Here are some points:
np.array([67, -22, -12, -55, 22, -19, 67, -25, 1, 30, -20, 34, 101, -80, 14, -65, 46, 15, 0, -48, -29])
np.array([-2, -1, -42, -39, 10, 52, -34, -15, -8, 14, -17, 27, -11, -20, 10, -20, -12, -30, -35, 61, 9])
np.array([-8, -7, -2, 17, -6, -27, -21, 85, 40, 16, -12, -50, 60, 127, 9, -48, -2, 55, 40, -52, 19])
np.array([23, -45, 29, -65, 18, -12, 94, -19, -44, -37, 17, 8, -5, -20, 39, -72, -78, 3, -25, -74, -45])
np.array([-50, -31, -28, 0, -20, -15, -40, -29, -37, -21, -2, 15, 23, -5, -3, 0, -49, 27, -13, 127, 2])
np.array([-16, 1, -28, 17, -10, -15, -41, 14, 33, -8, 7, -49, 3, 71, 26, -33, -64, 28, -18, -71, 27])
np.array([35, -2, 7, -7, -13, -3, -28, 48, 10, -36, -37, -37, 73, 67, -19, -52, -70, 69, 2, -24, 14])
np.array([15, 92, -19, -44, 20, -48, 8, -27, -16, -8, -52, -42, 12, -66, 19, 93, 101, -16, -24, -56, -55])
np.array([-40, -9, 47, 17, 9, 10, -22, -53, -4, 6, -9, -2, -32, -33, 5, -19, 22, -47, 19, -6, -22])
np.array([-20, -52, -18, 127, -22, 19, -32, 123, 51, -38, -19, 39, 8, 127, -8, 1, 60, 127, -16, -69, 40])
np.array([24, 7, 4, 102, -38, 37, 0, 15, -36, 22, -11, 24, 32, -40, 2, 23, 40, -15, 12, 1, -18])
np.array([-33, -39, -15, 44, 11, -4, -10, 53, 17, -7, -13, -9, 58, 127, -7, 5, 2, 88, 28, -48, 34])
np.array([23, -46, -44, -43, 9, 17, 4, 17, 12, 30, 3, 30, -14, -8, 11, -37, -35, -53, 0, 73, -2])
np.array([-20, -40, 72, -56, 24, 29, 76, -23, -32, -14, 6, -25, -42, -13, -2, -21, 77, -10, -3, -61, 21])
np.array([-2, 1, 1, -21, -44, 1, -31, -35, 16, 20, 7, 5, -32, -28, -11, -16, -13, 31, -30, 64, 26])
np.array([48, -4, 19, -13, 52, 49, 9, -39, -28, -14, -24, -25, 3, -25, 31, 25, 44, -39, -11, -81, -33])
np.array([27, 93, -37, -25, 28, -27, 25, -64, 21, -6, -25, -14, 73, -55, -3, 126, 116, 6, -20, -64, -49])
np.array([29, -28, -19, -34, 26, 29, -17, 2, 13, 15, 2, 16, -14, -27, -3, -1, -18, -32, -23, 56, 15])
np.array([36, -34, -13, -62, -19, 42, 75, -32, -24, 2, 49, 8, 76, -31, -43, -53, -31, 17, 35, -91, 17])
np.array([-1, 37, -12, -42, 2, -2, 3, -7, 58, -23, -35, -28, -14, 101, 59, -29, -49, 10, -28, -99, -11])
np.array([-17, 19, 39, -74, 13, -19, 4, -13, 8, -18, -16, -16, 16, 0, -13, 46, -13, -20, 5, -40, -30])
np.array([-7, -33, -30, -101, 28, -7, 22, -15, -46, 39, -30, -2, -52, -64, 50, -20, -56, -25, -30, -46, -52])
np.array([9, -54, -25, -36, 32, -5, 12, -15, 36, 43, -5, 5, -14, 27, -25, -1, -18, -45, 7, 19, -19])
np.array([16, -46, 4, -52, 19, 24, 1, -12, 10, 47, 9, 44, -45, 4, -14, -15, -46, -57, 8, 41, 4])
np.array([11, 8, -3, -101, -28, 33, -45, -23, -41, 26, -13, 9, 4, -46, -9, 20, -11, -44, 9, -22, -9])
np.array([0, -8, 26, 4, 32, -46, -45, 5, -13, -27, -17, -14, -38, -64, -45, 6, 24, -36, 9, -2, -6])
np.array([12, -18, -65, -75, -3, -9, 77, -48, -36, 6, -8, 2, -21, -1, 4, 20, 15, -57, 24, -79, -17])
np.array([-29, -52, -10, -90, -10, 15, -8, 6, -29, -13, 25, 26, -19, -13, 30, 24, -82, -49, -48, -14, 28])
np.array([-41, -45, 35, -88, 19, 27, -23, 24, -80, -44, 54, -7, -6, -46, -6, -15, -52, -14, -9, -32, -37])
np.array([-15, -29, 57, -40, -26, -37, -25, 30, -58, -52, 34, -12, 73, -26, -21, -6, -59, -41, -4, -84, 9])
np.array([-34, 46, 37, 127, -11, 27, 6, -49, -7, -4, -13, -34, 7, -34, 42, 33, 19, -15, 28, 127, -35])
np.array([16, -52, -34, 127, -24, -18, -48, 60, 53, -23, -16, -9, -45, 127, -39, -12, 9, 83, 11, -63, 9])
np.array([10, -38, -28, -30, 33, 14, -44, 12, 12, 21, 9, 26, -31, -21, 10, -13, 3, -40, -12, 39, 0])
np.array([-4, -33, 29, -71, 38, -22, -28, 6, -6, 3, -21, 37, -11, -7, 45, -15, -3, -2, 11, -57, 34])
np.array([-31, -51, 7, 48, -15, -40, 19, 57, 47, -34, -31, -12, -40, 89, 3, -47, -9, 70, 21, -67, 32])
np.array([37, -47, -37, -63, -3, 11, -23, 23, 1, 8, 23, 6, 11, -2, 22, -16, -6, -51, -12, 49, 21])
Then 24 other points, each followed by its number:
np.array([26, -46, 26, -60, -22, -18, 80, 37, -16, 35, -7, -2, -53, -23, -28, 11, -52, -14, -39, 69, 4]) 0
np.array([18, -53, -11, -69, 11, 17, 11, 34, -13, -43, -31, 41, -10, -39, -11, 0, -55, -16, 11, 63, 18]) 1
np.array([8, -19, 11, -25, 5, 11, -30, -4, 21, 27, 2, 35, -21, 21, -1, -16, -1, -57, -26, 32, 21]) 2
np.array([11, 15, -12, 120, -19, -10, 33, -8, -69, -11, -13, -38, 75, -20, -11, 59, 117, 14, 11, -4, -66]) 3
np.array([-34, -41, 30, -29, -27, 10, -54, -52, 17, -15, -18, 1, 18, 2, -37, -24, -57, 42, -32, -49, -40]) 4
np.array([12, -28, 0, 1, 23, -1, 6, -28, 47, -36, -19, -34, -36, 79, 28, -39, -55, 5, 32, -38, -5]) 5
np.array([42, -7, 25, -78, -37, -30, 97, 20, -55, 31, -9, -20, 94, -57, 36, -15, -78, 14, 39, -81, -4]) 6
np.array([-26, 20, -42, -87, 43, -12, -8, -3, 12, -6, -23, 18, 31, -69, 10, 13, 61, -26, -8, -46, -11]) 7
np.array([105, 5, -24, 27, 52, -2, -5, -34, 91, -3, -42, -52, -2, 84, 8, -30, -71, -30, 1, 60, 66]) 8
np.array([-15, -16, 9, 127, -8, -13, -8, 14, -59, -19, -15, 2, 9, -61, -22, -19, 22, -36, -61, 127, -11]) 9
np.array([-8, -45, 38, -62, -16, -14, -10, -12, -31, 27, 34, -7, -29, -12, -31, -31, -56, -66, 7, -57, -19]) 10
np.array([-9, 74, 21, 16, 34, -16, -46, -39, 4, 41, 34, -43, 42, 19, -20, 77, 127, 74, 34, -9, -7]) 11
np.array([8, -23, -41, -43, -22, 33, -1, -11, 22, 23, -21, 45, -42, -11, -2, -53, -32, -51, -39, 40, 18]) 12
np.array([-31, -44, 11, 29, -10, -26, -11, -33, 5, 12, -39, 4, -60, -7, -6, -11, -38, -7, -11, 127, -7]) 13
np.array([10, -26, 39, 25, -47, -39, -17, 0, -1, -22, 3, -6, 2, 2, 0, -33, -6, -7, -37, -14, -7]) 14
np.array([-13, 36, -6, -9, -9, 14, 47, -33, 22, -27, -33, -13, -6, 106, -7, 18, -74, 18, 46, -48, 31]) 15
np.array([-18, 123, 0, 109, 7, -16, 18, 2, -3, -15, -46, -23, -22, -17, -32, 10, 81, -32, 24, -61, -5]) 16
np.array([55, -48, 44, -52, 26, 30, 16, -37, 14, -39, -37, -7, 43, -71, 24, 2, 48, -39, -29, -68, -57]) 17
np.array([23, -47, 8, 15, -22, -12, -7, 13, -28, 15, 42, 0, -2, -54, 24, 5, -57, -7, -11, 127, -38]) 18
np.array([-37, -23, -28, 14, -21, 37, -1, -33, 22, 4, 35, -22, 77, -50, 25, 10, -5, -29, 14, -3, -10]) 19
np.array([-15, 12, 16, 76, -32, 39, 4, 75, -29, -16, 36, 10, 1, 104, 4, -37, -38, 14, 51, -66, -27]) 20
np.array([23, -1, 0, 75, 4, -50, -26, -54, -7, -22, -5, 9, -50, -21, -50, 11, 45, 16, -29, 110, -58]) 21
np.array([-34, 96, 16, -102, 9, 27, 25, 4, -7, 20, -18, -12, -11, -86, -4, 80, 67, -21, 14, -65, -56]) 22
np.array([-17, -4, 11, 77, -12, 36, 11, -23, -35, -10, -17, -14, 33, -57, -35, 12, 80, -10, 0, -72, -42]) 23
Which three of these numbered points are nearest to each point below, looking only along the 3 directions in which the first points spread most? Their numbers follow each, nearest first.
np.array([16, 2, -47, -36, -25, -47, -57, -21, -43, 18, -3, -24, -61, -13, 15, 12, -66, -25, -12, 52, -29]) > 12 2 0
np.array([-38, 105, 81, 53, 12, -7, 7, -5, -5, -23, -6, 28, -11, -33, -16, 26, 127, 40, -11, -66, -20]) > 16 11 3
np.array([-29, -6, -27, 101, -24, -33, -13, -39, 40, 10, -12, -10, 19, -43, 8, -18, 53, -16, -45, 46, -44]) > 21 9 19
np.array([16, 30, 11, -27, 16, 2, 41, -21, -18, 7, -10, -52, 33, -85, 43, 82, 42, -51, -29, -68, -32]) > 22 7 17
np.array([-26, 69, 11, 7, -10, -5, 43, 1, 18, -22, -47, 17, -26, -51, -17, 3, 71, 10, -3, -79, -19]) > 23 7 16
np.array([-44, -17, -37, -60, 2, -6, -28, -5, 21, -29, 5, 26, -14, -58, 25, 14, -37, -21, -47, -2, 4]) > 0 1 2
np.array([-29, 5, -15, 19, -14, -21, 19, 7, -11, 21, 9, -17, -29, 63, 25, -31, -54, 54, 29, -88, -2]) > 15 5 20
np.array([16, -30, 14, -19, 10, 34, -8, 0, -11, 54, 28, 21, 18, -60, -10, 18, -65, -33, -32, 127, 25]) > 18 13 12
np.array([-15, 127, 42, -57, 21, 27, -25, 26, -44, -14, 45, -8, -52, -11, -25, 95, 118, 12, 21, -38, 22]) > 23 16 11
np.array([-15, 29, 3, -61, 23, -20, 22, 17, -19, 8, -16, -31, -33, -57, -36, 15, 62, -12, 37, -27, -9]) > 7 17 19
np.array([23, -42, -24, -61, 22, 35, -10, 10, 18, 35, -5, 24, -32, 5, -22, -26, -19, -47, 9, 35, 10]) > 1 12 0
np.array([-24, -50, 69, -69, 22, 9, -43, -32, -34, -32, -24, -51, -5, -50, 24, -36, -81, -43, 4, -54, 22]) > 10 0 1
np.array([-52, -41, 32, -81, 10, 2, -23, -31, -59, -71, 13, 14, -6, -21, 0, -15, -61, -29, 19, -35, 32]) > 10 0 1
np.array([-33, 34, -11, 39, -20, 2, 13, -20, 4, -10, -19, -29, 42, -58, 9, 82, 114, 13, -14, -29, 5]) > 11 3 16
np.array([-35, 92, -37, 30, -9, -12, 14, 1, 30, -9, -31, -26, 5, -35, -30, 65, 112, 15, 35, -87, -10]) > 16 11 3
np.array([31, -39, -53, 96, 3, 0, -4, 100, 81, -24, 20, 16, -17, 127, -16, -44, 36, 88, 23, -61, 27]) > 20 15 5
np.array([40, 25, -11, -70, 14, 55, -50, 28, 8, 16, 29, 15, -11, -51, 40, 15, -33, 28, -9, 94, 38]) > 18 12 2
np.array([17, 8, -10, -85, 1, -12, 84, 50, -17, -17, -30, 26, 12, -48, -1, -14, -16, -38, -7, -63, 3]) > 6 17 10
np.array([-3, -60, 29, 23, -42, -17, -39, -33, -32, -14, 8, 28, -26, -9, 9, 6, -57, 7, -44, 127, -29]) > 13 18 2
np.array([10, 96, 21, 72, -8, -19, -43, 10, -15, -16, -3, -20, 13, -2, -26, 44, 127, 40, -11, -60, -18]) > 16 11 3
np.array([1, 23, 8, -61, 41, -38, 34, -29, -46, -48, -24, -21, -18, -70, -1, 80, 49, -58, 42, -70, -38]) > 22 17 7
np.array([8, -33, -36, -44, -13, 29, -27, 8, -5, 33, 7, 29, -14, -3, -20, -52, -23, -37, -20, 67, 35]) > 12 1 0
np.array([-3, 31, 32, 108, -7, 20, 37, 11, -26, -29, 2, -24, 16, -63, 25, 2, 6, 10, -24, 81, -37]) > 21 9 19
np.array([-26, 60, -33, 8, -14, 54, 11, -63, -53, 8, 22, 27, 12, -87, 56, -24, 25, -34, -11, -13, -37]) > 7 19 17
np.array([5, -31, -12, -37, 49, -4, 63, 55, -25, 33, 18, -16, -76, -48, -18, -15, -64, -17, -19, -48, 30]) > 10 4 0
np.array([56, -42, -40, 62, -16, 9, -29, -17, 5, 19, -17, 22, -12, 0, -35, -45, -7, -12, -25, 56, 3]) > 8 13 2
np.array([-72, 21, 35, -14, -4, 2, 5, -20, 5, -14, -21, -62, 18, -56, 1, 58, 40, -58, 17, -18, -2]) > 7 23 19
np.array([25, -7, -10, 57, 5, -10, -39, 68, 55, -17, 5, -19, -6, 86, 28, -30, -49, 53, 21, -52, 52]) > 20 15 5
np.array([31, -22, -13, -82, 49, 8, 6, -34, 6, -10, -7, 34, 15, -36, 9, 14, 21, -22, -1, -58, -31]) > 17 7 6
np.array([43, 30, 63, 66, 4, -6, -51, -43, -21, 27, -6, 3, 17, -18, 5, 37, 11, -18, 11, 86, 5]) > 21 9 13
np.array([-7, 83, -8, -55, 36, -31, 16, 12, -62, -26, -15, -37, -6, -43, -14, 88, 24, -34, 23, -97, -11]) > 17 22 7
np.array([1, -16, -20, 21, -2, -33, -29, -22, 23, -25, -9, -3, 22, -21, -7, 22, -20, 9, 45, 112, 10]) > 13 9 21
np.array([-24, -28, 23, 78, -21, -25, -22, 44, 28, 35, -1, -1, -34, 75, -11, -19, -62, 58, 12, -78, -35]) > 20 15 5
np.array([-18, 21, 3, 94, 24, -35, 20, -18, -4, 28, -39, 2, -22, -16, -5, -35, -36, -16, -25, 127, -46]) > 9 13 21
np.array([45, -19, -21, 74, -2, -13, -23, 52, 14, 6, 22, 9, -6, 126, -13, -47, 3, 46, 8, -65, -3]) > 20 15 5
np.array([13, -20, 15, 44, -57, -40, -9, 2, -76, -35, -37, 1, -25, -29, 35, 27, -42, -9, -15, 96, 30]) > 13 18 2
